(in the rows, 128 means zero)
The rows of A fall into 3 groups, and each row is roughly a mix of its group's hidden directions.
A, 127 rows:
[[140 105 141 126 130 196 110 129 107 157 107 155]
 [163 154 153  89 141 129 161  82 128 108 125 147]
 [158 136  76 106 140 103  94 125 143 162 131 101]
 [137 124 102 172 101 141 133 105  75 138  94 129]
 [122 138 157  52 113 124 125 132 137 140 147 151]
 [120  88  97 105 146  99 156 137 147  89 133  94]
 [ 96  97  98 129 138 168 108 145 156  93  97 123]
 [121 130 116 141 136 188 160 130  97 102  90 130]
 [117  91 109  80  96  97 162 115 104 118 119 127]
 [131 119 132 178 141 141 170 165 132  86 120 144]
 [182 121 134 130 178 100 133 116 144 130 131 166]
 [138  66 117  93 127 107  82 117 135 123 122 138]
 [161 117 176 112 129 104 120 118 159 107 146  84]
 [117 120 145 106 113 136 149  86  69 121 114 159]
 [ 99  80 123  64 114 113 130 121 133 111 140 132]
 [ 87  99 116 119 124 144 127 158 119 107  93 178]
 [106 121 121 167 138  95 140 171 168  93 133 125]
 [130 170 126 160 139  76 148 138 154 100 149 141]
 [ 98 121 121 134  64 122 151 126 146 126 107  86]
 [118  96 102  86 128 135 170 122 106  91 100 116]
 [175 153 154 157 150 111 125 140 136 140 179 120]
 [125 115 181 108 113 107 104 161 166 134 142  99]
 [144 176 147 141  85 163 112 109 120 156 151 137]
 [111  91 105 113  97 148 141  97  85 101 100 123]
 [156 101 128 141 130 138 165  78  90 132  96 127]
 [132 177 134 116 139 101 151 146 119  83  91 149]
 [121 164 141 127 133  98 146 159 179 123 155  95]
 [125 173 138 101 111 108 124  85  91 161 137 112]
 [127 151 121 185  78 129 145 151 117 122  98 123]
 [111  96  66 142  92 145 120 126 119 155 111 117]
 [ 97 120 117 117 111  99 111 165 175 114 170 126]
 [111  96 110 117  62 153 140 114 137 103 108 125]
 [115 122 183 150 136 118 140 109 113  72 121 148]
 [130 132 145 164 141 118 118 150 101 139 187  91]
 [136 124 122 106 115 130 105 103 131 186 158  84]
 [117 172 136 171  93 136 119 145  98 155 101 111]
 [151 162 151 131 157 101 105 149 160 159 166 129]
 [138 147 168 136 149 174 112  99  89 122 110 151]
 [179  94  89 136 133  84 117 131 108 144 139 122]
 [192 147 144 163 139 116 167 121 144 119 129 133]
 [121 149 115 167 150 117 176 165 126  88 120 132]
 [ 93 100 101 136 115 160 139 141  99 116  83 159]
 [114 129 157  94 125 109 189 140 146 105 111 152]
 [133 121 156 136 116 106  95 141 160 154 163  78]
 [136  77 119 101 128 134  72 129 119 132  93 143]
 [ 82  63 139 113 102 128 127 136 120 132 137 153]
 [100 110 112 151  64 115 108 148 127 134  93 120]
 [138 111 115 102 171 143 120 104 112 120 121 191]
 [108 136 135 168  83 154 142 119 103 118  89 157]
 [173 150 126 109 132 124 167  82  93 141 138 113]
 [147 127 151 101 174 127  91 117 125 171 157 140]
 [181 154 172 108 140 133 148  89 135 125 141 121]
 [111 153 121 125 119 162 146  87  93 144  90 162]
 [112 134 122 142  63 140 143 151 156  98 148 106]
 [101 146 146 190 124 148 129 153 152 112 109 154]
 [ 83 141 125 149 117  91 120 169 144 135 166 105]
 [167 157 144 130 141 102  95 117 125 170 167 117]
 [173 160 128 142 141  96 111 107 151 157 167 118]
 [167  94 121 142 121 127 121 116 112 128  62 148]
 [158 133 168  97 132  93 154 136 167 104 143 109]
 [128 102 108 124 115  84 125 153  73 109  97 123]
 [111 102 105  89 109  85 134 109 104 113 123  86]
 [102 136 121 105 100 160 158  71 112 141 111 140]
 [109  97 119 151 133 185 135  89 148 116 107 106]
 [172 154 141  91 143 134 102 105  83 141 144 117]
 [139 132 116 165 147 136 171 154 122  85 108 163]
 [140 105 123 125 165  96 141 164 164  90 158 122]
 [115 147 141 106 116 121  87  79 106 166 138 154]
 [169 130  86 120 152 127 109 117 156 117 121  77]
 [162 125 125  80 143  77 154 121  99 132 140 115]
 [ 99 130 148 151 137 162 145 141 134  71  99 153]
 [144 127 135  96 177 134  94 161 151 105 161 136]
 [104 184 143 110 137 160 162 102 115 143 127 104]
 [178 114 164 122 137 122 100 167 115 122  95 151]
 [118 172 177 161 106 152 136 130 141 110 114 157]
 [142 117  61 158 136 130 149 121 107 124 128  89]
 [116 120 124  77 140 122 107 147 180 133 167 114]
 [121 149 135 130 138  91  97 183 169 134 131 106]
 [101 135  88 168 106 163 116 165 152 122 111 125]
 [118 115 119 120  75 165 149 112 122 108  84 104]
 [158 165 147 148 137 134  89  84  98 146 129 146]
 [134 144 169  79 120 142 150  80 113 139 133 146]
 [135 153 111 164 132 126 142 196 142 155 131 114]
 [107  79  96 102 124 127 173 121 117 103  98 122]
 [150 147 137 193 161 108 128 140  96 111 116 132]
 [ 70 100  96 102 101 130 129 138 142 102 107 141]
 [130 148  69 154 146 158 119 148 114 153 104 153]
 [ 80 147 135  91 100 152 105 107 124 161 144 106]
 [175 159 141 120 167 120 148 120  91  98 122 106]
 [ 96 102  91 157 115 107 158 167 135 119  99 145]
 [128 140 169 168 130 163 138  94 102 113  98 151]
 [139 149 130 172 106 139 152 101  84 152  94 139]
 [113 156 144 176  92 152 119 134 127 155 107 167]
 [ 93  90 112 168 119 118 121 138 126  71 122 120]
 [171 172 149 148 146 105 151  93 135 108 150 134]
 [161 124 126 162  82 157 138 118 104 118  81 132]
 [ 88  88 133  87  84 138 120 109 117 108 127 147]
 [ 83 132 123 145  87 132 127 170 152 130 114 169]
 [136 156 151 147 120 109 167 113 133 154 134  69]
 [143 141 139  99 174 103 140 144 180 114 153 115]
 [ 65 128 100 146 130 164 109 128 145 112 111 152]
 [ 85  89 119 145 121 140 160 152 121  92 115 162]
 [147 165 158  99 119 129 127 102 166 159 159 103]
 [ 90  98 145 139 149 138 145 138 126  69 104 151]
 [125 103 143  66 105 118 107  93 112 145 153 134]
 [158 134  88 139  99 105 105 119  80 138 138  97]
 [ 87 124 123 123 138  89 127 174 156 116 142  88]
 [122 162 150 145 116 128  87 139 114 171 172 110]
 [119 141 128 156 105 125 152 176 145  93 133  82]
 [134 131 187 128 115  82 108 107 130 103 148 105]
 [113 123 115 162 132 135 174 154 171 114 157  98]
 [130 148 147 132 167 139 140 141 114 119 192  95]
 [110 104  97 177 134 127 170 158 139  95 135 134]
 [ 95 128 167 154 114 126 103 137 151 154 136 180]
 [168 158 121 149 187 130 114 145 115 159 131 125]
 [118 130  74 154 139 172 125 143 107 148 101 153]
 [112 151 173  87 106 157 113 124 165 114 148 139]
 [145 101 139 123 175  96 114 164 142 117 145  87]
 [116 139 112 162 137 184 165 118 104 122 115 160]
 [123 103 127 144  56 125 124 131 135 131 111  86]
 [ 90  98 100 127 133 174 120 109 121 100  98 155]
 [183 101 136 139 181 105 147 113 118 126 115 131]
 [156 173 160 164 132 117 173 120 125 139 106 140]
 [144 149 125 153 144 132  73 142 175 154 143 111]
 [101 133 128 153 114 111 130 164 196 131 146 130]
 [109 138 140 141  94 100  97 159 150 152 161  89]
 [137 112 115 127 112 101 161  98  72 112 131  91]]
Here is one row of each group, with its name. Which group are the others in?
[ 96 129  96 124 134 181 120 108 105 120  91 159] | G
[108 111 114  79 110 140 104  96 149 136 138 175] | R
[157 146 184 120 142 129 110  79 121 128 154 118] | Q

[ 86  86 111  92 116 159 110 145 151 136 114 104] | G
[134 120 170  99 100 135 143  66 105 131 125 137] | Q
[158 156 139 184 118 109 178 130 127 129 126 110] | R
[143 166 133 154 162 134  91 163 157 155 150 130] | Q
[169 136 151 116  88 169 129 114 139 122 113  83] | R
[136 131 136  91 118 140 168  63 145 144 119 122] | R
[ 78 141 112 150  89 141 128 168 113 109 107 107] | R
[125 151 148 190 135 101 143 157 140  93 120 138] | Q
[108  99 144  67 155 131 140 131 144  86 135 129] | Q
[114  91 101 141 149  86 141 157 111  82 123 121] | Q
[115 131 136 118  94 103  93 107 136 188 101 120] | R
